which system made each run:
q32, run 1 (9 x 18):
.10 .29 .03 .01 -.06 -.23 -.23 -.15 -.27 -.16 .01 -.03 .18 .07 -.03 -.10 .03 -.12
.09 .04 -.03 -.32 .11 .17 -.11 .14 .32 .06 -.12 -.04 -.03 -.11 -.10 .01 -.07 -.03
.04 .00 -.10 .23 -.18 .12 -.01 -.05 -.16 .05 .23 .06 -.11 -.08 .11 .29 -.03 .05
-.09 .11 .08 -.02 .01 -.13 -.03 .03 .05 -.31 -.08 -.16 .08 .15 .09 -.20 -.17 .09
-.03 -.20 -.09 -.08 .15 .22 .13 .04 .14 .27 -.02 .05 -.15 .03 -.08 -.07 .00 .05
-.08 .04 .09 .22 -.22 -.14 .00 -.09 -.19 .06 .15 .08 .14 .07 .05 .08 .14 .04
.01 .14 .11 -.26 .21 -.10 -.05 .08 .00 -.12 -.17 -.03 .00 .00 -.11 -.20 -.05 -.09
.15 -.15 -.14 .01 -.10 .19 -.08 -.02 .05 .28 .10 .07 -.04 -.10 -.12 .14 .06 .04
-.09 .25 .11 .07 -.15 -.08 .01 -.07 -.10 -.24 .06 -.04 .10 .00 .17 .09 -.02 -.03
q823, run 2 (9 x 18):
.05 .16 -.07 .01 -.03 .08 -.14 -.05 .34 -.60 -.12 -.21 -.16 -.25 .41 .26 -.14 -.13
-.29 -.28 -.15 .45 -.07 .17 .26 .03 -.12 .10 .27 .22 .05 .28 -.03 .17 -.08 .41
-.26 .32 .32 -.33 .24 -.17 .14 .03 -.16 -.19 -.15 -.06 -.24 .06 .14 -.33 .13 -.05
.09 -.26 -.37 -.02 .22 .18 -.24 .01 .51 -.05 -.14 -.07 .05 .14 -.05 -.05 -.20 .09
-.07 .02 .19 -.08 -.16 -.03 -.05 .17 -.27 .54 .26 .16 -.21 .03 -.09 .09 .12 .15
.10 .44 -.08 -.14 .22 -.04 -.21 -.18 -.01 -.16 -.18 -.04 .16 .02 .11 -.01 -.03 -.43
.06 -.26 -.13 .24 -.28 -.04 -.25 .20 .15 -.10 .18 -.04 .04 -.02 -.01 .26 -.21 .34
-.15 .22 .20 .02 .07 .09 .40 .04 -.44 .13 .13 .08 -.14 .02 .05 .03 -.09 -.15
-.03 .10 -.06 -.14 .12 -.09 -.16 -.02 .30 -.44 -.25 -.11 .33 .12 -.07 -.19 -.07 .05
q644, run 3 (9 x 18):
-.43 .24 .26 -.18 -.08 .15 .17 .30 .29 -.27 .04 -.03 -.16 .01 .33 .19 -.04 .35
.18 .27 -.25 -.01 .15 .34 -.13 -.30 -.39 -.36 .05 -.03 -.21 .06 .04 -.14 -.21 .02
-.09 -.09 -.08 -.28 .25 .05 -.11 .10 .53 .12 -.21 -.19 -.20 .16 .17 -.24 -.07 .03
-.11 .05 .07 -.10 -.09 .40 .20 .09 -.25 .14 .26 .13 -.31 .00 -.06 .04 -.03 .36
.34 .19 -.12 -.29 .01 .07 -.43 .02 .04 .01 -.04 -.16 .10 .06 -.20 -.16 -.30 -.02
-.02 -.26 -.08 .00 -.02 .18 .01 .21 .35 .13 .05 -.01 -.32 -.15 .17 .26 -.05 .08
.09 .13 .07 -.01 -.32 .27 .11 -.04 -.14 -.18 .14 -.14 .14 -.01 -.10 -.10 -.22 .31
.24 .02 -.10 -.22 .22 .05 -.07 .06 .17 -.15 -.22 -.13 -.13 -.23 -.04 .00 -.18 -.30
-.08 -.37 -.02 .05 -.12 .21 .20 -.05 .17 -.01 .04 -.03 -.19 -.05 .02 -.11 .14 .36
q624, run 4 (9 x 18):
.20 -.13 -.25 -.04 -.09 .44 .01 -.13 .24 -.09 .00 .03 .24 -.16 -.23 .11 -.01 .14
-.24 .07 .10 -.03 .09 .02 .14 -.20 -.26 -.18 -.01 .16 -.11 .08 .01 -.21 .38 .17
.17 -.20 -.25 .20 .04 -.21 -.27 -.20 .12 -.02 -.08 -.11 .18 .14 -.03 -.15 -.05 -.11
-.08 .07 -.01 -.08 .00 .12 -.01 -.05 .14 .16 .01 .23 .15 -.16 -.10 .28 .37 -.08
-.09 .04 -.04 .27 -.09 -.09 -.06 -.16 -.30 .07 .18 .04 -.09 .19 .19 -.01 .05 .07
.18 .07 -.14 -.08 -.03 -.02 -.38 -.06 .21 -.11 -.06 -.08 -.02 -.10 .06 .12 -.02 -.11
-.03 .02 -.08 -.05 .09 .32 .10 -.04 -.16 .16 .12 .20 -.13 -.04 -.11 .09 .11 .08
-.05 .13 -.02 .00 -.08 -.07 -.23 -.14 -.05 -.09 .03 -.11 .02 .24 .10 -.24 -.02 .17
.15 .01 -.13 -.12 .20 -.05 -.18 .03 .06 .03 -.12 .09 .07 -.09 -.20 .06 .02 -.20
q624, run 5 (9 x 18):
-.10 .52 -.13 .25 .00 .21 .01 -.13 -.45 .13 .31 .11 -.07 .23 .29 .29 -.26 -.18
.29 .08 -.06 -.22 -.20 -.03 -.62 .19 -.02 -.23 .11 -.09 -.32 -.16 -.09 .10 -.15 .29
.10 .12 -.07 -.34 .27 .46 .15 -.16 -.11 .31 -.05 .00 -.33 .00 -.06 -.27 .01 -.14
.00 .22 -.04 -.07 -.10 .04 -.20 -.04 -.11 -.13 .03 -.04 .45 .36 -.26 -.28 -.20 .30
.12 -.04 .16 -.25 .17 -.36 -.17 .11 -.13 .16 -.14 .15 -.03 -.20 -.32 -.10 .27 -.23
.09 .03 .01 .15 -.27 .09 .12 -.18 -.08 .52 .15 -.13 .25 .13 .02 -.08 -.02 -.12
.11 .37 .11 -.03 -.17 -.17 -.19 .00 -.16 -.32 .04 .00 .19 -.18 .01 .21 -.01 -.14
.28 -.24 -.04 .03 -.08 .07 .02 -.03 -.25 .16 .10 .00 -.35 -.28 -.15 -.01 .03 -.01
.03 .23 .00 -.10 -.15 .27 .05 -.30 .10 -.12 -.02 -.22 .15 .07 .16 -.23 .01 .05
q32, run 6 (9 x 18):
-.18 -.02 -.01 -.07 .08 -.17 -.24 .10 .32 -.05 -.07 .02 -.15 .06 .22 .06 .16 .04
.00 .05 -.24 .12 .19 .05 -.18 -.13 -.09 .18 .07 .08 -.13 .20 .10 .04 -.03 -.11
-.12 .09 .05 -.03 -.08 -.19 -.24 .08 .20 .11 .02 -.03 .10 .16 .13 .06 .03 .06
-.02 .15 -.03 -.11 .16 .04 -.10 .05 -.09 .19 .03 .02 -.22 .08 .08 .01 -.10 -.12
.03 .05 .00 .03 -.20 -.05 -.20 .05 .05 .18 .13 -.06 .12 .12 .00 .04 -.09 .11
-.07 .21 .11 -.14 .02 .05 .05 .07 -.01 .07 .02 -.07 -.10 .03 .12 -.03 -.09 -.05
.06 -.04 -.02 -.01 -.07 .04 -.06 .11 -.07 .14 .10 -.02 .03 .08 -.13 -.03 -.16 .12
-.04 .10 .15 -.04 -.16 .03 .08 -.03 -.02 .08 .06 -.09 -.01 .00 .09 -.06 .02 .04
.00 .07 .03 -.07 .04 .06 .07 .08 -.11 -.01 .01 .03 .08 .04 -.15 -.08 -.14 .04
q388, run 7 (9 x 18):
-.14 -.03 -.04 .12 .22 -.05 .13 -.08 -.15 -.14 -.02 .00 -.36 .05 .25 -.08 .04 -.05
-.19 .21 .08 -.22 .21 -.02 -.01 .09 .25 .08 -.12 .06 .09 .12 .05 .00 .06 -.11
.00 -.14 -.03 .05 .17 -.06 .04 .15 -.12 .14 .03 .18 -.17 -.12 -.13 .19 .04 -.13
.01 .12 -.04 .01 .00 -.04 -.16 -.16 -.01 .26 .05 -.06 -.11 .12 .19 -.08 .07 -.12
.05 .14 .06 -.04 -.01 -.03 .01 .16 .09 .03 -.01 -.04 .11 -.11 .01 .22 -.18 -.21
-.07 -.18 -.02 .20 -.08 -.09 -.03 .09 -.03 .12 .14 .01 -.14 .05 .09 .11 -.05 .11
-.05 .16 .17 -.05 -.05 -.06 .12 -.03 -.08 .07 .00 -.13 .03 .04 .11 -.14 -.06 -.10
.01 -.12 -.01 -.01 .06 -.06 .04 .22 .13 .01 -.05 -.02 .06 .00 -.14 .03 -.21 .01
.01 -.13 .06 .05 -.11 -.04 .05 -.06 -.09 .22 .07 -.01 -.07 .00 -.04 -.09 .14 .08
q165, run 8 (9 x 18):
-.05 -.30 .16 .22 -.24 .01 .55 -.27 .05 -.02 -.06 -.16 .24 -.10 .04 -.26 .20 .00
-.05 .07 -.01 .10 .28 -.39 .01 -.05 -.20 .02 -.15 .20 .45 .18 -.27 -.07 .09 -.34
.20 -.55 -.22 .10 .10 .11 .10 .11 .35 -.01 -.14 -.03 .14 -.15 -.30 .04 -.13 .02
.03 -.08 -.06 .28 -.13 -.06 .09 -.43 .01 .22 .01 .03 .13 -.11 .20 .10 .46 -.33
-.07 -.03 -.18 .22 .28 -.36 -.23 .22 .07 -.26 -.08 .17 .21 .11 -.05 .31 -.19 -.19
.00 -.44 -.06 .21 -.09 .17 .39 -.05 .33 -.14 -.07 -.19 -.13 -.21 .19 .02 -.09 .03
-.23 .22 .05 .24 .08 -.23 .15 -.26 -.15 .14 -.01 .04 .24 .21 .25 -.05 .20 -.36
-.02 -.25 -.12 .01 .34 -.15 .06 .43 .23 -.07 -.16 .04 .13 .09 -.24 .09 -.42 -.05
.13 -.29 -.02 .17 -.17 .23 .38 -.29 .15 .35 .01 -.21 -.05 -.14 .17 -.10 .13 -.18
q823, run 9 (9 x 18):
.41 -.03 -.09 .01 -.14 .20 .06 -.06 -.11 .08 .05 -.16 .02 -.27 -.14 .05 -.25 -.21
.05 .13 .12 .02 -.25 .04 .11 -.08 -.10 -.11 .06 .06 .39 -.12 -.21 .07 .10 .05
.14 -.17 -.02 .08 .01 -.01 .12 -.08 -.19 -.38 -.06 .00 -.12 -.26 -.12 -.04 .02 -.01
.01 -.08 .02 .02 -.17 .24 .24 -.20 .01 .01 .02 -.13 .10 .01 -.02 -.22 .01 .16
-.06 -.03 .07 -.17 .06 .10 .10 -.04 .09 -.12 -.08 .13 -.02 -.16 -.11 -.02 .28 .06
.11 -.16 -.14 .05 -.01 .04 -.13 -.23 -.06 .04 .02 .00 -.11 .03 -.02 -.14 .15 .05
-.02 .12 .06 -.09 -.14 .13 -.01 -.10 .10 .11 .05 -.04 -.06 -.08 .15 .03 .16 -.01
-.06 -.01 -.14 .12 .08 .02 -.07 -.12 .02 -.09 .00 .14 .03 .01 .05 .15 .15 -.01
-.07 -.03 .03 .12 -.10 -.07 -.03 -.05 -.07 -.01 .09 -.05 -.17 .04 .18 -.04 .03 .10
q388, run 10 (9 x 18):
-.06 .01 -.19 .01 .23 .09 -.10 -.02 -.01 .32 .04 .05 -.04 .32 -.03 -.10 -.13 -.04
.17 .20 .12 -.24 -.14 .03 -.14 .09 -.04 .25 .07 .00 -.02 -.18 -.10 .12 .02 -.14
.11 -.10 -.19 .24 -.07 .15 -.02 -.05 -.03 .14 .14 -.06 -.02 .06 .07 .10 -.25 -.04
-.01 .21 .17 -.06 -.27 -.04 -.08 .05 -.02 .06 .12 -.08 .13 .03 .06 .03 -.05 .10
.04 -.09 .01 .07 -.01 .08 .16 .14 -.06 -.13 .03 -.08 -.07 -.04 -.05 .01 -.31 .08
-.10 -.04 .08 -.06 -.09 .04 .02 .00 .04 .13 .06 -.02 .03 .15 -.04 -.16 .06 .23
.11 .05 .04 -.09 .06 .06 .11 .00 -.13 -.04 -.06 -.01 .08 -.07 -.20 -.10 -.10 -.07
.08 -.12 -.13 -.02 -.05 .07 -.17 -.05 .10 .08 .02 -.02 .01 .04 -.10 -.05 .02 .13
.06 .09 .03 .00 -.12 .11 .07 -.15 -.09 -.01 .05 -.01 .11 -.08 -.03 .01 .08 -.04
q644, run 11 (9 x 18):
.23 .29 .22 -.48 .03 -.21 -.28 .32 .01 .34 -.09 -.13 .05 -.07 -.21 -.10 -.21 -.26
.12 -.45 -.29 .33 -.09 .13 -.08 .08 .07 .22 .20 .13 -.21 -.09 -.04 .35 -.04 .14
.06 .21 .28 -.07 -.47 -.07 .05 .11 .05 -.11 .08 -.29 .35 -.03 .00 -.04 -.25 .15
.20 -.13 -.21 .12 .28 .05 .11 -.03 -.04 -.26 -.12 .02 -.13 -.28 -.02 .21 -.17 -.37
-.12 -.32 .13 .06 -.17 -.09 .17 -.06 .18 -.11 -.06 -.17 .00 .07 .02 -.33 .12 .33
.10 .27 .15 -.20 .06 .16 .23 -.11 -.30 .13 -.01 .05 .03 -.17 -.12 -.04 .04 -.30
.07 -.33 -.19 -.01 .20 -.11 -.22 .04 .19 .02 -.13 .12 .08 .04 -.27 -.07 .10 .07
-.07 .10 .26 -.05 -.35 -.02 .04 .02 -.04 .20 .18 .00 -.07 -.13 .14 .13 .24 .10
.18 .15 -.24 .07 .08 .14 -.09 -.12 -.04 -.13 -.02 .06 .36 .01 -.19 .13 -.15 -.17
q592, run 12 (9 x 18):
.18 .06 -.16 .10 .02 .02 -.18 .18 -.05 -.08 .08 .01 -.10 -.14 .00 .36 -.33 -.15
-.01 -.27 .06 .02 -.27 .03 .01 .01 .16 -.13 .05 -.10 -.03 -.06 -.02 -.11 .09 .41
.10 .29 .07 .00 -.09 .16 .24 -.12 -.14 -.08 .03 -.14 .06 -.13 .11 .02 -.17 -.23
.10 -.19 -.17 .09 .11 -.10 -.14 .07 .12 -.25 -.10 .05 .21 .02 -.23 .03 -.15 .04
.06 -.12 .08 -.06 -.14 .16 .18 -.23 -.05 .14 .01 -.02 -.06 -.14 -.06 -.17 .29 .05
.03 .22 -.14 .17 .03 -.04 -.07 -.11 .01 .00 .02 -.01 .25 .08 .13 .21 -.12 -.28
-.02 -.28 -.02 -.03 .06 -.07 -.05 .16 .14 -.11 -.05 .17 -.08 -.16 -.19 .11 .18 .18
-.08 .10 .07 .13 -.15 .09 .19 -.25 -.16 .04 .11 -.08 -.11 .03 .26 -.09 .11 -.01
-.02 .16 -.01 -.04 .16 -.16 -.11 .17 .12 -.23 -.13 .04 .19 .00 -.03 .17 -.17 -.17
q165, run 13 (9 x 18):
.18 .33 -.28 .31 -.17 .19 -.23 -.09 -.21 -.15 .27 .07 .14 -.05 .11 .54 -.33 -.16
-.11 -.08 .32 .03 -.36 -.34 .03 .31 .28 -.26 .00 -.27 -.06 -.18 .25 .15 -.14 .17
-.03 .25 .14 .08 .03 .12 .49 -.16 -.37 -.29 -.03 -.08 .08 -.06 .06 -.12 -.18 -.19
-.10 -.04 .15 -.08 -.05 -.23 .03 .20 .15 .11 -.07 -.09 .43 .29 -.24 -.29 -.18 .15
.20 -.19 .06 -.11 .05 .16 .30 .00 -.10 .20 -.06 .07 .01 -.29 -.34 -.06 .11 -.17
.21 .01 -.18 .15 -.17 -.14 -.36 -.24 -.05 .20 .05 -.01 .29 .12 -.09 -.02 .09 -.10
.05 -.06 -.02 -.05 .02 -.05 -.08 .18 .20 -.21 -.07 .13 .02 -.30 -.11 .34 .07 -.06
.06 -.12 -.07 .35 -.21 .01 .09 -.22 -.12 -.19 .12 -.08 -.03 -.04 .19 .04 .01 .07
-.20 .15 .13 -.04 .13 -.25 .02 .06 .09 -.24 -.17 .01 .16 .06 .09 -.03 .07 -.11
q592, run 14 (9 x 18):
.06 .08 -.15 -.18 .17 -.04 -.44 -.19 .09 -.16 -.10 .04 -.31 -.05 .16 -.03 .32 -.04
-.23 .26 -.10 -.16 .08 .35 -.11 -.15 .11 -.12 .03 .14 -.07 .14 .18 .04 .22 .21
.03 .34 -.02 -.15 .03 .02 -.34 -.03 -.26 -.28 .08 .15 -.11 -.04 -.02 .11 .08 .07
.06 .09 -.14 -.21 .03 .12 -.35 -.14 .15 -.22 -.05 -.09 -.21 .03 .11 -.14 .08 .16
-.02 .33 -.05 -.22 .00 .37 -.07 -.13 -.03 -.12 .04 .06 .03 .04 .00 -.01 .04 .13
.19 .19 -.16 -.08 -.03 .06 -.39 -.10 -.14 -.19 .06 .04 -.02 -.02 -.10 .05 .00 .06
.09 .09 -.11 -.19 -.10 .24 -.24 -.17 .17 -.08 .01 -.05 -.09 -.06 .04 -.06 .15 .14
.06 .28 -.12 -.06 -.07 .31 -.12 -.14 -.05 -.15 .10 .05 .06 -.03 .04 .14 -.01 .06
.16 .07 -.12 -.06 -.09 .04 -.31 -.07 .01 -.26 .01 .02 -.03 -.11 -.07 .08 .04 .12

runs to name:
run 15 (2 x 18):
-.13 .14 .28 -.24 -.11 -.32 -.17 .24 .17 .00 -.06 .06 .19 -.05 -.11 .06 .18 .09
.21 -.15 -.10 .10 .02 .23 .17 -.06 -.33 -.20 .06 .04 -.13 -.18 -.22 -.02 -.16 .08
 -> q165
run 16 (2 x 18):
.29 -.16 -.06 .05 .01 -.05 -.08 .20 -.34 .39 .14 -.01 -.18 .06 -.27 -.03 -.39 -.03
.29 .19 .03 -.29 -.19 .08 -.24 -.12 .29 .22 -.07 -.25 .01 -.20 .10 -.03 .07 -.23
 -> q165
run 17 (2 x 18):
-.20 .17 .19 -.12 .08 -.04 .16 -.17 -.13 -.15 -.08 .16 .10 -.01 -.05 -.14 .39 .02
.06 -.06 -.20 -.08 .39 -.03 -.15 .02 .05 -.25 -.18 .10 -.10 -.03 -.12 -.01 -.09 -.11
 -> q388
run 18 (2 x 18):
-.28 -.10 .32 .24 -.12 .01 .77 .21 -.03 -.02 .06 -.04 .07 -.16 .16 .20 -.14 -.08
-.01 -.25 .13 .35 .09 -.54 .24 .18 -.22 -.27 -.12 -.08 .14 .01 -.10 -.07 -.29 -.19
 -> q592
run 19 (2 x 18):
.07 -.07 -.05 .15 .06 -.11 .12 -.08 -.24 -.16 -.05 .11 .47 .09 -.37 -.13 -.05 -.04
.04 -.18 .21 -.02 -.23 -.33 -.04 -.05 .02 .14 -.04 .00 .07 -.18 -.09 -.05 .39 -.02
 -> q624
run 20 (2 x 18):
-.03 .13 -.01 -.18 -.04 .07 -.14 -.30 -.02 .07 -.05 -.10 .23 .34 -.10 -.53 .15 .19
.32 -.04 -.05 -.22 .06 .14 .01 .09 .04 -.23 -.13 .06 .17 -.37 -.40 .09 -.06 -.10
 -> q388
run 21 (2 x 18):
.09 -.02 .41 -.14 -.53 -.28 -.07 .12 -.01 .39 .13 -.24 .00 -.09 .01 -.14 .09 .15
.15 .44 .12 -.21 .05 .23 .24 -.05 -.31 .12 -.01 -.10 .15 -.02 -.13 -.14 -.27 -.30
 -> q32
run 22 (2 x 18):
.05 .09 -.04 -.25 .24 -.17 -.19 -.05 .29 -.03 -.30 -.14 .39 .27 -.16 -.38 -.07 -.16
.22 -.42 -.01 .02 -.05 -.07 .02 .08 .09 .08 -.04 .17 -.04 -.45 -.30 .22 .28 -.06
 -> q388
run 23 (2 x 18):
.16 .01 -.02 .30 -.52 .07 .03 -.30 -.16 .18 .24 -.14 .23 -.02 .06 .03 .06 .05
.01 .20 .19 -.10 .05 -.44 -.17 .22 -.05 -.26 -.13 .08 .19 -.15 -.10 .17 .02 -.21
 -> q165
run 24 (2 x 18):
.06 .16 -.13 -.16 .21 -.12 -.35 -.07 .13 -.05 -.15 -.09 .01 .17 .05 -.19 -.05 -.13
-.08 .04 -.05 -.25 .12 .29 -.01 .02 .06 .14 .02 .17 -.08 .06 -.17 -.03 .16 .21
 -> q592
run 25 (2 x 18):
-.01 -.08 -.09 -.34 .11 .14 -.25 -.22 .25 .49 -.09 .04 -.10 .22 -.08 -.40 .42 .12
.35 .21 -.14 -.06 .07 .15 .03 -.16 -.17 .10 -.06 .12 .31 -.28 -.31 .19 .00 -.51
 -> q388
run 26 (2 x 18):
-.02 .00 .18 -.17 .07 -.03 .19 -.12 -.14 -.19 -.13 -.03 -.19 -.14 -.04 -.30 .23 .01
-.01 -.08 -.21 -.07 .29 .08 -.03 -.09 .22 -.05 -.19 .07 .20 .13 -.13 -.10 .01 -.09
 -> q388
